Each path below is one point turned by a fixed rotation once a step. After each direction that follows a path, write how fast that rotation turns it, in deg/step (0 if it stays still).
Each turn is a multiple of 5 degrees from 10 to 175, or 0.
Each row of a path follows its step; steps can be skipped.
path 1
step 0: | -1.808 |  1.838 |  1.240 |  1.817 | -2.463 | -1.725 |  3.262 |  0.174 |  4.566 | -1.010 | -0.020 |  2.120 | -1.327 | -0.502 | -0.857 | -1.740 |  1.361 |  1.293 | -0.124 | -3.780 |  0.906 | -0.694 |  2.020 |  1.404 |  1.790 |  2.895 |  0.174 |  4.149 | -0.374 |  0.262 |  4.007 |  2.733 |  0.819 |  1.987 |  1.761 |  2.614 |  0.394 | -0.295 | -2.955 |
step 4: |  0.303 |  0.794 |  1.194 | -0.388 | -1.041 | -2.901 | -2.313 | -4.065 |  0.932 |  0.826 | -3.566 | -0.653 | -5.180 |  0.771 |  3.934 | -1.317 | -0.095 |  0.335 |  1.327 | -0.061 | -1.142 | -3.907 | -0.080 | -1.925 |  1.117 |  2.337 |  0.646 | -1.937 | -0.069 | -0.068 | -0.743 |  1.453 | -4.108 |  0.147 |  0.358 |  4.154 |  0.081 | -0.039 |  1.506 |
step 5: | -3.750 | -1.423 | -2.011 | -4.173 | -2.744 | -1.719 |  0.226 | -1.580 |  3.181 | -1.424 | -1.269 |  0.849 | -1.650 |  3.053 | -1.028 | -1.411 |  0.381 |  3.832 |  1.071 | -1.968 | -0.396 |  0.531 |  2.508 | -1.710 | -0.439 |  0.121 | -0.640 |  1.738 | -0.594 | -5.003 |  0.969 | -0.426 | -0.888 |  0.641 | -4.289 | -1.597 | -1.513 | -1.344 |  0.196 |
step 6: | -1.500 | -3.505 | -2.655 |  1.480 | -0.576 |  0.046 | -1.988 |  1.345 |  0.574 | -2.483 | -0.635 | -2.131 |  0.354 |  1.051 | -2.773 |  1.301 | -0.324 |  3.384 | -2.396 | -0.592 | -1.939 | -0.895 | -5.531 |  1.188 | -0.842 |  2.498 | -0.264 | -3.410 | -1.571 |  0.543 |  0.010 |  0.245 |  1.014 |  1.560 | -0.511 | -0.883 | -2.674 | -4.557 | -2.458 |
step 7: |  0.451 | -4.876 | -0.612 | -0.676 |  2.611 | -3.134 | -0.441 |  1.491 | -0.151 |  3.392 |  1.014 |  1.169 |  4.588 |  1.194 |  0.326 |  0.941 |  0.697 | -4.927 |  0.107 |  2.096 | -0.169 | -0.285 | -2.699 |  2.921 | -0.843 |  1.286 | -0.129 |  2.508 |  0.452 | -2.226 | -1.582 |  1.874 | -1.489 | -0.054 | -1.095 |  1.487 |  0.253 | -3.143 | -1.542 |
step 9: |  0.962 |  1.297 |  1.277 | -0.962 |  1.085 | -1.614 |  4.560 | -0.602 | -0.598 | -1.654 | -3.404 | -1.458 | -4.290 |  3.752 |  0.291 |  0.667 |  1.398 |  0.892 | -0.277 | -0.358 |  0.358 |  2.456 |  1.005 |  2.974 |  0.628 |  0.197 | -1.055 |  1.795 | -1.856 | -0.550 | -0.364 |  1.026 | -1.254 | -4.117 |  3.657 |  2.834 | -3.256 | -0.342 |  2.337 |
step 10: | -1.225 |  0.199 | -1.003 | -0.345 |  2.402 | -0.942 | -4.655 | -4.528 |  2.967 | -1.571 | -0.203 | -1.705 | -2.391 |  0.098 | -0.412 |  4.054 |  2.126 |  2.265 | -0.713 | -0.425 |  2.028 |  4.574 |  2.092 |  1.802 |  0.067 | -0.855 |  1.912 |  2.132 |  1.268 |  0.719 |  1.895 | -1.244 |  1.920 | -2.096 | -0.990 | -1.519 | -0.195 | -1.694 | -1.760 |
step 11: | -0.208 | -0.839 |  3.490 |  3.516 |  1.110 |  0.433 | -2.583 |  0.148 | -1.210 | -3.361 |  4.466 |  1.413 | -0.182 | -0.245 | -0.297 | -0.633 | -0.022 |  1.063 |  2.358 | -1.288 | -1.998 |  1.984 | -1.818 |  2.450 |  2.798 |  2.601 | -2.895 |  0.329 |  3.619 | -1.084 |  1.792 |  1.715 | -0.862 |  0.446 | -0.108 | -1.261 | -2.431 | -0.525 | -4.228 |
step 13: |  0.927 |  1.007 | -1.393 | -2.752 | -1.226 | -1.851 | -1.511 |  1.975 |  3.255 | -4.026 |  1.385 |  0.117 |  1.104 |  0.990 |  2.739 |  1.229 | -1.682 |  1.208 |  0.481 | -1.574 | -0.790 | -2.095 |  2.637 |  1.353 | -0.119 | -4.163 | -0.171 | -1.219 | -0.643 | -2.047 | -2.825 |  3.515 | -1.522 |  2.521 |  3.338 |  3.268 |  0.952 |  2.770 |  1.039 |
Speeds:
| -0.643 | -0.366 | -0.207 | -0.115 |  0.592 |  0.938 | -0.059 |  0.727 |  0.678 |  1.800 | -0.319 | -0.095 |  0.050 |  0.017 |  0.165 | -0.409 |  0.138 | -0.091 |  0.339 |  0.031 | -0.509 |  0.283 | -0.008 |  0.400 | -0.155 | -1.362 | -0.386 | -0.913 |  0.458 | -0.140 | -1.444 |  0.069 | -0.559 | -0.689 |  1.621 |  0.731 |  0.501 |  0.811 |  0.344 | => 70
| -0.423 |  0.476 |  0.789 | -0.589 |  0.528 |  0.487 | -0.834 | -0.845 |  0.342 | -1.150 |  1.006 |  1.377 | -0.771 | -0.116 |  0.492 | -0.473 | -0.560 | -0.435 |  0.122 |  0.652 |  0.585 |  0.529 | -0.172 | -0.885 | -0.233 | -0.885 | -0.513 | -1.288 |  0.580 |  0.072 |  1.021 |  0.115 |  0.271 | -0.279 |  0.031 |  1.125 | -0.570 |  0.403 | -0.100 | => 40
|  0.310 |  0.423 | -0.357 | -0.806 |  0.558 | -0.664 | -1.902 | -0.091 | -0.021 | -0.497 | -1.323 |  0.497 |  0.675 | -0.558 |  0.281 |  0.986 |  0.015 | -0.969 | -0.029 |  0.264 |  0.115 |  1.099 |  0.472 | -0.474 |  0.350 |  0.717 |  0.626 |  0.069 | -0.426 |  0.026 | -1.279 |  0.523 | -0.703 |  0.034 | -0.306 |  0.662 |  0.920 |  0.002 | -0.038 | => 125
| -0.289 |  0.017 | -1.309 |  1.143 | -1.152 |  0.509 | -1.251 | -0.428 |  0.272 | -0.240 | -0.411 | -0.093 |  0.416 |  0.934 |  0.065 | -0.594 | -0.554 | -0.234 | -0.373 | -0.427 |  0.323 | -0.437 |  0.728 |  0.259 |  0.499 |  0.407 | -1.852 | -0.737 |  0.436 | -0.863 |  0.539 |  0.009 | -0.847 | -0.343 | -0.257 | -0.425 |  0.694 | -0.167 | -0.489 | => 55
|  0.879 | -0.647 | -0.212 | -0.439 |  0.209 |  0.804 | -0.592 | -0.588 |  0.603 |  0.323 |  0.533 | -1.228 | -0.275 | -0.745 |  1.078 |  0.307 |  0.780 | -1.244 | -0.578 | -0.411 | -0.475 | -1.017 |  0.671 |  0.549 | -0.137 | -0.774 | -0.008 |  0.242 | -0.017 | -0.047 |  0.308 |  0.577 |  0.193 | -0.638 | -1.271 |  0.533 | -0.449 | -0.814 |  1.106 | => 130
|  0.542 |  1.377 | -0.064 |  0.566 | -0.571 | -0.900 |  0.219 |  0.354 |  0.065 |  1.458 | -0.143 | -0.599 |  0.256 |  0.440 |  0.713 | -0.807 | -1.186 | -0.466 |  0.251 |  0.190 | -0.680 |  0.386 |  0.627 | -0.760 |  0.449 | -0.503 |  0.524 |  0.401 | -0.421 |  0.086 |  1.044 |  0.805 | -0.653 |  0.869 | -0.103 |  1.107 | -0.875 |  0.259 | -0.235 | => 85
